In the rows, 128 means zero.
The same turns and mirrors carry the whole set onto itself and the rows of a family onto each other. Which other rows belong to the same family as each row named below? List them in the order they appear above.
These 32 rows form 4 families of 8 rows each.
geku: [121 109 144 163 119 135 134  91 142 142  93 126 125  99 136 161 117 160
 134 118 139 121 138 107 156 123 110 128 124 102 125 161 135 136 116 135
 155 134  83 116 129 131]
meb: [117  93 121 129 122 131 106 118 120 162 110 140 146 113 122 142 120 151
 131 108 140 102 135 137 170 138 128 121 132 121 139 141 147 152  95 141
 150 123  90 162 150 118]
fefu: [122  84 112 112 110 129 113 137 117 179 103 116 124 123 111 160 137 145
 111 114 139 114 142 126 175 136 123 136 114 120 149 150 135 151  91 131
 162 146  98 117 134 121]
sav: [115 115 128 147 118 143 132 103 131 156  98 118 118 107 137 159 133 165
 119 107 138 136 137 116 147 103 117 144 119  98 131 147 128 135 126 125
 158 129  88 113 107 133]
rogo: [113  88 115 126 125 115 108 111 131 170  94 137 126 121 112 143 109 157
 123 122 126 117 127 129 162 159 131 129 121 103 149 168 148 153  92 135
 159 121  94 143 144 115]
genud: [120 114 132 125 109 114 112 140 126 172 108 119 139 143 117 135 104 118
 116 128 137 108 140 137 155 133 102 132 105 109 156 160 173 130  82 143
 158 112 121 119 125 119]
gokem: [114  86 124 120 119 116 100 126 117 181  92 126 141 121 116 148 114 153
 133 108 135 113 128 122 180 144 121 115 140 129 132 153 148 127 111 134
 156 129  78 159 132 134]
Kag: [151 113 142 143 102 131 141 112 135 151  80 116 121 120 134 144 101 133
 140 135 137 119 139 120 115 113 112 127  94 116 145 150 170 113 115 146
 150 126 106 105 101 127]
fumig: [119 111 125 139 111 116 113 144 123 159 105 115 161 133 116 129 111 130
 134 107 143 102 141 143 167 110 125 121 111 127 145 147 175 126  92 144
 163 109 124 142 124 119]
bupek: [127 110 133 130  98 118 116 149 110 162 105 116 143 137 124 127 103 144
 148 102 152 115 139 148 171 111 124 109  94 114 132 155 168 148  86 152
 148 113 103 145 130 127]
rovif: [131 121 153 159 108 145 140 106 124 137  92 114 127 117 126 145 126 135
 131 112 147 120 127 126 120 115 103 123 112  98 142 155 162 114 114 140
 153 119 122 110 107 121]
Senu: [132 113 143 135 114 138 135 100 107 153  79  83 101 122 125 140 111 150
 148 102 141 135 133 149 123 119 111 125  95 112 124 150 148 123 122 145
 155 134  91 121 108 143]
kinev: [133  94 133 128  99 110 118 141 106 165  89 114 129 145 103 145  93 150
 131 109 142 123 136 156 158 121 129 115  87  97 145 162 168 139  86 142
 160 125 112 121 143 131]
korug: [125 117 138 142 134 118 110  93 138 133 106 114 124  98 130 149 111 158
 133 121 124 117 145 123 144 143 116 126 122 111 120 175 130 122 129 128
 143 132  76 130 118 125]
rov: [106  95 114 111 105 120 112 130 111 187 101 113 135 119 125 152 127 150
 133 118 137 115 128 128 189 135 130 121 137 134 132 155 145 148 114 130
 140 136 101 147 118 134]
muvor: [117  80 124 109 111 114  92 116 129 164  96 124 137 115 116 145  98 146
 134 118 126  97 134 127 160 135 104 129 135 128 151 146 147 136  89 135
 157 118 104 142 152 122]
talem: [119  90 118 114  96 107 112 140 119 176  95 116 144 119  98 133 123 132
 127 130 133 111 138 128 159 111 112 108 111 128 141 150 171 123  81 138
 158 113 114 125 114 123]
rurep: [131 102 127 121 116 147 145  94 125 163  86 126 108  91 138 156 120 152
 126 130 125 124 145 120 134 120 126 137 109 120 137 150 127 138 131 130
 156 143  96 117 109 130]
votiv: [119  98 115 119 109 125 111 134 118 172 112 118 135 109 125 129 142 161
 133 104 143 106 132 135 179 118 132 131 128 128 146 146 144 158 100 133
 152 129  98 143 136 114]
tipu: [159 122 146 148 115 119 121 114 115 131  96 101 116 132 131 137  94 152
 142  91 143 121 134 146 124 126 124 115 102 108 130 162 149 132 119 136
 146 136 109 115 105 148]
biv: [139 134 142 150 114 130 124 111 123 144 110  96 128 123 120 141 131 136
 134 123 137 109 145 138 119 130  95 115 109 118 136 156 177 111 111 136
 146 128 104 115  97 132]
kovof: [127 116 124 139 116 147 134 106 117 165  99  82 125 109 144 161 124 151
 125 125 139 130 147 121 137 113 112 123 120 122 137 159 132 118 138 137
 148 141  87 102 111 130]
tid: [120  90 127 115 103 114 117 129 111 171  94 122 129 152 136 142  83 138
 143  98 125 120 143 144 161 133 123 112 103 120 138 163 149 141  89 159
 159 116 116 145 141 137]
bavi: [135 111 134 155 131 117 116  81 131 155  84 116 113 104 128 138  87 155
 135 124 144 126 130 122 138 130 111 128 123 112 120 147 143 134 120 136
 154 133  69 123 110 145]
Mig: [148 116 139 156 121 128 133  98 121 147 100 111 122 105 131 130 108 115
 125 126 146 118 136 117 129 134 106 112 126 125 127 166 156 111 125 149
 149 126 107 107  98 124]
rad: [131 105 141 116  97 119 112 147  91 171 100 111 136 138 113 136  92 141
 144 105 146 113 126 152 164 127 106 114 121 120 136 157 175 133 105 149
 146 123 114 149 128 145]
lekup: [124  83 109 111  96 114 123 134 103 197 113 126 126 124 127 141 126 159
 117 117 131 121 139 137 156 120 132 109 121 120 145 147 149 158  97 140
 151 135  98 131 134 134]
bon: [135  96 141 135 118 130 135  96 140 154  85 128 112  89 130 153 114 154
 134 128 126 128 139 108 128 134 113 143 110 119 133 155 131 127 124 141
 167 140  74 128 124 128]
dag: [146 116 152 157 102 133 144 108 118 136  96 117 101 125 128 136 113 146
 144  90 148 127 130 130 135 116 102 130 100  95 128 154 160 137 121 147
 160 118 107 112 112 137]
geka: [129 102 139 126  94 103 113 139 109 178  99 112 143 142 119 129 109 128
 132 116 147 107 125 139 163 129 118 114 124 128 147 147 183 117 111 138
 141 116 114 143 120 129]
bivu: [152 113 142 132 100 137 143 114 121 145  88 107 119 117 129 145  84 145
 142 116 132 126 142 125 119 114 102 130  86 109 141 157 159 133 124 152
 167 121 105 114 105 143]
Ref: [128 122 132 147 131 133 126 110 121 160 101 106 118 112 136 153 142 162
 122 116 132 124 148 137 144 121 126 125 117 127 125 149 125 132 120 121
 158 163  83 117 101 148]

Same family as rogo: fefu, genud, kinev, korug, tipu, biv, Ref
Same family as Kag: gokem, rov, rurep, rad, bon, geka, bivu
Same family as tid: Senu, muvor, talem, kovof, bavi, Mig, lekup

